One vector is turned by the same rotation once a tick. Each row is the vector after some number of ticks, and that number follows the row.
The counts run from 0 to 297.
[171 178 116 135 109 127 113 124 109 160 124 170 109 156 115 109 166 145
  80 153 156 128  96 127 141 125 124 107 112 185 139 134  97 128  96 149
 163 119 148  97 154 130 153  91 143 163 132 156 143 191 112 107 110 150
 146] => 92
[165 105 137 173 112  98 147 134 140 120 111 127 118 107  84 156 100 159
 150 156 135 108 126  90 119 106 126 136 143  74 121 169 113 130 153 108
  93  88 106 149 140 113 129 129 121  85 133  89  83 109 105  89 125 164
 193] => 15
[151 108 145 171 101 116 146 109 140 121 118 144 107 112 109 164  86 177
 149 173 132 100 137 105 129 107 121 138 153  62 108 167 117 113 140 111
  82  72 111 160 132 102 114 128 132  89 124 111 103 114 116 102 145 157
 185] => 14
[169 154 122 110 117 153 130 148 143 128 104  79 186 116 122 120 116 167
 118 136 139 100  86 133  93 102 165  51 121 161 135 172 102 136 132 114
 138 143  67 115 174 106 142 119 106 164 162 110  83 138 139 120 111 121
 147] => 144
[139 136 162 128 120  77 133 127 112 121 117 137  67  94 103 135 136 126
 147 173 162 114 118 129 151 105 129 140 164  97 119 160 124 114 155 132
 115  73 151 135 141  72 156  96 160  90 134 140 151 136 105 105 133 190
 157] => 265
[151 109 121 150  89 146  93 116  93 135 114 115 121 150 135 121 163 201
 127 125 122 106 120 153 120  98 136 108 120 159 115 179 118 134  62 163
 131 105 107 137 115 178 143 164 117 154 121  82  98  99 109 133 109 102
 157] => 188
[142 136 134 129  81 134 122 131 148 167 121 108 143  85 136 155 124 161
 108 186 152 115 116 108 127 105 182  73 148 150 127 190 118 122 142 151
 133 110  70 111 180 109 137 134 127 173 175 140  84 147 151 120 133 125
 160] => 115
[127 111 134 115 115 101 135 128  98 110 145  87 155  90 136 136 100 138
 137 112 111  93 105 116 136 162 148 131 130  63 108 174 138 115 138 151
 113  89 137 159 128 121 113 186 118  86 121 125  63 114 111 167  81 152
 155] => 183
[172 145 123 179 144 144 114 121 141 123 117 186  94 139  87 111 126 136
 144 175 193 150 124 122 146  98 130 127 146 137 127 144 133 137 141  90
 106 133 133 144 133  81 133  80 167 133 134 120 199 160 121 102 181 136
 163] => 68
[166 135 142 137 116 118 144 169 105 125  71  99  93 131  92 115 123 113
 141 149 116 153 118 135 128 125 167 166 187 122 103 185 139 122 134 137
 102 111 108 140 163  99 142 129 161 110 130  63 101 183  97 123 101 179
 133] => 239
[187 105 122 188 114  95 142 140 114 166 139 163 172 182 136 103 147 189
  81 150 114  95 114 146 117 134 115 149 108 104 128 154 122 137  91 116
 121 129 113 136 164 141 131 162  99 130 113 135 100 165 137 104 102 158
 116] => 20
[140 153 123 156 136 149 133 108 142 131 168 178 155 129 136 114  94  98
 108 170 144 122 118 108 157 179 143 142 170  90 101 130 152 130 157 108
 111 142 116 154 151  68  79 151 137 136 127 158 117 202 155 161 149 147
 125] => 278
[190 130 134 182 154  95 161 149 150 133 128 129 149 157 117 131 141 181
 108 196 126  97 129 152 100  76 118 132 152 125 139 158 124 133 123 123
  85 111  89 129 148 160 128 150 139 128 145 101 141 116 119  87 164 139
 141] => 243
[176  78 133 144 155  61 140 145 112 101 120  96 169 122 114  85 142 178
 162  96 145  90 109 166 112  96 128 119 120  90 153 156 142 138 168  92
 106 152 125 161 141 109 147 129 107 115 125 138 133  73 138 109 105 142
 131] => 199
[147 166 127 141 109 139 117 105 123 152 151 201 119 135 139 114 152 170
  91 176 155 107 107 136 161 123 115 110  97 148 137 115 112 123 103 109
 140 116 150 121 149  85 119  93 147 146 122 202 181 180 142 111 153 133
 153] => 94
[159  64 142 190 124  88 113  92 128 149 147 152 132 133  93 116 115 106
 127 121 155 125 127  97 145 139 154 133 190 101 113 165 159 161 169 107
 145 164 120 164 126 144 133 157 101 147 147 104  92 139 142 125 107 140
 123] => 253
[144 120 151 152 138 148 110 100  81 103 139 173 100 181 142  80 157 137
 146 149 132 108 145 196 167 138 125 159 177 125  71 154 133 127  90 124
 118 112 142 162  90 109 133 156 155 143  92 102 163 142 122 169 146 127
 107] => 233
[143 150 100 145 112 180  91  90 131 154 162 203 153 147 137 106 130 162
 104 138 171 120  92 105 151 144 143  97  80 151 134 125 112 137 104 118
 148 153 138 134 126 104 115 113 120 160 127 173 136 179 153 139 122  97
 155] => 122
[163 117 134 160 153  91 118 122  91 128 163 171  93 161 121 104 171 111
 104 147 158 128 130 142 156 141 116 166 161 142 134 142 144 146 109 162
 156 106 178 128 103 179 136 161 156 109 122 124 186 143  87 127 133 134
 137] => 259
[172 142 128 181 108 171 123 126 138 123  95 177  87 159  98 126 114 142
 143 181 147 148 138 127 129 101 133 144 167 121  92 164 114 137 113 100
  97 116 106 150 138  92 118 105 167 132 117  84 146 175 114 115 165 137
 167] => 40
[121 112 127 120  94 140  91 121  59 140 138  93 149 118 153 109 169 183
 109 111 140 109 115 156 138 141 172 108 115 162 135 174 146 131  89 180
 149 111 129 142 128 150 151 180 130 157 130 117 122 116 128 166  98  96
 129] => 159
[172 107 120 153 151 117 131 159 142  99  96  79 170 108  91  93 113 165
 161 106 160 121 100 148  96  85 164  82 104 130 160 174 133 150 165 111
 100 161  92 159 148 107 143 116 127 139 144 105 120 102 137 110 107 111
 144] => 171
[139 108 114 157 148 185 103 100 122  78 145 153 154 128 105 119  77 134
 173 103 147 119 126 110 143 148 146 118 111 110 102 141 139 152 146 112
 109 141 122 183  79 134  89 153 125 131 105  83 114 117 109 175 126  77
 177] => 179
[137 130 127 132  85 157 116 121 134 167 110 109 128  87 119 155 114 135
 117 179 151 142 120  84 135 109 195  89 146 158 128 184 149 131 135 155
 127 124  86 143 173 114 127 134 139 164 166 107  98 170 144 138 134 123
 172] => 114
[133 124 134 117 141  98  98  97 126 119 156 136 130  68  97 120 113 117
 149  92 198 104  96  91 153 143 148  85 111 118 157 127 141 145 190 114
 157 148 158 152 120  90 128 112 121 123 146 169 131 110 140 141  98 127
 171] => 126
[178 168 129 143 163  99 163 162 101  90 129 147  97 157 123 105 144 143
 121 192 133 115 131 167 140 121  99 171 139 134 131 141 113 119  96 161
  98  80 154 117 132 143 128 138 176  89 111  88 172 143  70 113 142 152
 148] => 37
[167 145  93 135 171 151 145 137 130  84 159 139 203 159 148  76 113 162
 124 128 131  91 107 156 121 159 113 131  72 109 132 130 125 131 112 125
 105 133 129 145 122 118  84 175 136 105  95 135 122 129 117 156 110  89
 140] => 176
[197 125 113 188 130 122 143 129 141 160 153 161 171 196 124  89 138 131
  75 165 120 124 117 128 124 142 127 137 156 131 110 152 137 150 121 113
 134 159  89 127 147 157 116 169 116 169 134 114  93 191 134 121 119 139
 103] => 48
[153 132 120 158 160  95 124  87 113 106 178 190 100 153  94 129 104  75
 128 134 165 118 117  96 158 162  99 130 172 110  92 120 104 157 164 118
 167 119 169 127  91 157 113 135 121 111 108 111 109 145 102 133 114 141
 151] => 53
[132 143 136 162 103 136 100  80 114 150 126 184  64 119 100 156 143 129
 131 171 176 133 119  95 165 111 136  99 164 159 105 154 107 143 123 136
 151 103 144 127 108 141 144  95 142 150 138 113 154 145 108 112 147 118
 184] => 290
[190 146 115 162 180 111 150 147 144 126 169 131 181 148 111  76 128  77
  96 160 153 138 113 126 114 133 151 138 170 142 156 129 161 156 171 134
 128 162 113 125 158 145 119 159 130 148 151 127 144 181 113 128 126 125
 103] => 75
[200  97 127 133 179  79 140 141 113  88 108  96 164 137  95  61 134 149
 159  78 151 100 107 158 106 116 121 123 121 119 145 146 132 140 163  95
 115 165 136 147 122 126 143 130 108 121 122 113 123  92 118 118  86 138
 116] => 200
[154 104 166 141 126  88 133 129  78 119 102 101 100 156 121 104 164 126
 147 123 141 108 120 189 135 108 143 126 207 160 102 184 130 131 139 142
 132 123 117 144 115 127 160 152 134 148 127  73 133 125 114 137 119 154
 104] => 33
